D: rows in several groups, each row roughly a mix of its group's directions:
D (103 x 10):
-2, -5, 10, 0, 57, -3, 36, -7, 19, 2
-50, 14, -17, -15, -37, -11, 10, 9, 14, -4
-3, -2, -15, 2, -36, 2, -12, -39, -41, -13
29, 14, -8, -12, -32, 6, -46, 9, -8, -22
1, 6, -25, 3, -60, -16, -1, 8, 3, -22
-42, 10, 10, -10, 12, -8, 16, 14, 41, -27
0, 0, 28, -3, 19, 14, 22, -40, 41, -1
0, -15, -19, 0, -19, -42, 9, 26, -28, -28
2, -11, -14, -13, -33, -11, 20, 12, -35, -41
-4, -3, -11, -8, -16, -26, 2, 35, -37, -36
-28, -7, -7, -6, -55, -8, 19, 3, -14, -20
-15, 10, -6, -36, -13, 12, 47, 18, -19, -12
-26, 25, 8, -2, -34, 3, -26, 26, -9, -32
7, -9, 24, 24, 28, -1, -18, -33, 32, 24
5, 22, 21, 0, 48, 3, 6, -9, 39, 14
30, -15, 27, 18, -29, 11, -13, -23, -33, 12
0, 2, -14, -27, -10, 9, 6, 28, -52, -21
-25, 14, -1, 33, 54, -11, -3, 4, 3, 12
-33, 21, -18, 4, -20, -3, -27, 34, -25, -17
-43, -3, 17, -7, -6, 2, -24, 27, -36, 16
-24, 1, -5, 17, -25, -47, -22, 11, 20, -17
-23, -19, 15, 43, -20, -16, 16, -26, -11, 19
-20, -14, -4, 6, 41, 4, 19, -2, 47, -11
0, 34, -9, -18, -18, 35, -34, 14, 19, -17
-6, 13, 1, 11, 52, -3, -3, -11, 42, 8
10, 5, 23, 24, 25, 4, -47, -20, 24, 4
5, 19, 17, -8, 40, 22, -37, -9, 26, -11
-31, 4, 44, -10, 29, -9, -23, 15, 9, -18
-10, -21, -27, 15, -12, -8, 42, 2, -31, 24
2, 20, 2, -31, 36, 11, 1, 39, 3, -28
39, 11, 14, -26, -30, 25, -29, 5, -12, -6
-39, -27, 16, -3, -30, -32, 5, -6, -20, 9
19, 16, -16, 2, 15, 2, -45, 34, 19, -21
45, 2, -31, 22, 27, 1, -5, 18, -20, -11
3, 16, -29, -29, 8, 33, 42, 6, -12, 3
9, 10, -2, -5, -45, 8, -42, 22, -20, -12
33, 4, 10, 12, -20, 41, -27, -21, 6, 20
4, 15, -28, -29, -13, 17, -20, 34, -15, -31
5, 9, -30, 5, -29, -4, -51, 22, -1, -12
30, -6, -16, 7, 28, 17, 35, -29, 18, 18
-12, 16, 10, -12, 43, 0, 21, 14, 43, -8
-20, -5, -12, 14, 40, 12, 23, 3, -31, 32
3, -3, 21, -23, -10, 8, 39, -36, 20, 27
-37, 9, 14, -16, -37, -3, -23, 24, -23, -12
15, -11, -13, 29, 44, -7, -1, -40, -5, -11
-38, 25, -8, -27, 26, 30, -11, 6, 20, 7
-27, 23, -2, -10, 12, -2, -9, 51, 14, -26
0, 24, -6, -28, 20, 5, -10, 38, 38, -14
4, 14, -37, -15, 29, -2, -26, 30, 7, -28
45, -9, -7, -4, -36, 10, 33, 1, -20, -4
-61, 4, 0, -3, -6, -4, 24, 17, 19, 2
-21, -7, 17, 10, 43, 5, 26, -16, 28, 24
1, -4, -1, -4, -51, -4, -15, 18, -38, -20
4, -8, 20, 8, 48, -2, 34, -16, 26, 12
-25, 28, 13, -1, 35, 3, -29, 0, 36, -12
-21, -9, 18, -27, -4, 7, 43, 15, -36, 5
-32, 21, -4, 8, -37, -31, -16, 30, 8, -2
-20, 15, -1, 14, -29, 24, -50, 7, -14, 10
7, -11, 14, 0, 34, 32, -2, -34, 32, 17
4, -16, -1, 31, -42, -8, -13, -34, -6, 25
-27, 1, -13, 17, -47, -9, -18, 18, -29, 5
-10, -24, -16, 18, -20, -45, -4, 17, -32, -8
11, 16, 26, -3, -15, 19, -32, -33, 35, 10
-36, 17, -20, 5, 38, -27, 3, 24, 12, -13
28, -13, 17, -4, 45, 8, 29, -21, 13, 17
28, -15, 28, 48, 11, -3, -22, 5, 4, 16
6, 14, -27, 7, -14, -4, -51, 28, 17, -13
13, 2, 0, -32, 24, 25, 47, 3, -21, -4
-8, -24, 11, -25, 13, 14, 10, 9, -45, -33
6, 15, 4, 0, 49, 13, 20, -12, 35, 21
19, 5, 5, 18, -46, 26, -29, -15, 13, 18
-38, 19, -1, 5, -25, -34, 4, 36, -11, 2
-22, 6, 3, -21, 45, -1, 35, 26, -2, -16
-6, 25, -21, -43, -36, 12, -11, -13, 5, -18
-17, 0, -14, -24, -39, 11, 5, 19, -39, -20
12, 26, -5, -37, 3, 16, -24, 35, 6, -27
19, -19, -27, -14, 2, 30, -19, 13, -45, -3
12, 10, -8, -33, -35, 14, -26, 32, -21, -8
-7, 2, -26, -30, -24, 40, 31, -7, -7, -12
-11, 16, 1, -50, 24, 13, 21, 14, 4, -29
45, 4, -6, -12, 45, 14, -16, -9, 3, -17
-41, 11, -18, 26, -8, -10, -12, -1, 34, 30
23, 9, -10, -10, -5, -3, -46, 21, -4, -41
23, -29, 18, -4, -50, -12, 6, -13, -21, -4
-3, 1, 24, 37, -3, -32, -40, 1, -9, -19
-12, -15, 21, 24, 27, -8, 40, -33, 5, 14
-1, 1, -1, 13, -13, 16, -49, 13, -44, -2
10, -9, -5, 8, -48, 4, -23, -14, -41, 1
8, -26, -32, 21, -49, -7, -2, -7, -17, 7
10, 14, -7, 16, 44, -10, -28, 18, 33, 15
7, 13, -14, 11, -15, 13, 30, -32, 27, 39
-34, 6, -35, 11, -36, -18, -24, 17, 0, -7
-34, 5, 32, 6, -24, -1, -34, -19, 25, 9
-36, 27, -18, -20, -11, 3, -9, 43, 9, -14
16, -13, -21, -12, -30, 7, 19, 1, -51, -12
12, 7, 20, 13, 36, 10, -13, -24, 33, 33
-22, -9, 3, 16, 33, -7, 44, -10, 16, 27
17, 3, -29, 9, 38, 34, 13, 0, -7, 32
8, 11, -25, -32, -29, 27, 8, 25, -27, -17
-11, 4, -48, 29, 24, 2, -3, 14, 2, 31
20, 17, -7, -21, 45, 35, -1, -3, 24, -1
1, -31, 9, 24, 8, -52, 24, -10, -3, 4
37, -13, -29, -24, 23, -8, 31, 2, 21, -10

one row of each group, then the others: which group is each in?
-34, -10, -4, 37, -10, -23, 18, -26, 22, 19
(77)
-8, -9, 16, 20, -38, -26, -44, 5, -11, 3
(68)
-23, -21, 15, -19, 18, -22, 49, -10, -7, 7
(102)

-11, -24, 6, 16, 18, -11, 43, -30, 4, 29
(77)
23, 13, -33, -13, 32, 5, -30, 1, -3, -33
(77)
-28, -3, 37, -18, -19, -33, -6, -7, 18, -27
(102)
12, -15, 0, 46, 41, -16, -6, -6, 20, 13
(77)
-13, -16, -6, 50, -14, -35, -13, -2, -7, 21
(102)
-33, -10, -4, -11, 26, -9, 52, -4, -16, 1
(77)
-3, 18, 1, -3, 31, -35, 31, 33, -11, -19
(68)
17, 4, -13, 8, -60, -13, -16, -3, -22, 3
(68)
20, -9, -10, 24, -52, -12, -21, -23, 10, 8
(68)
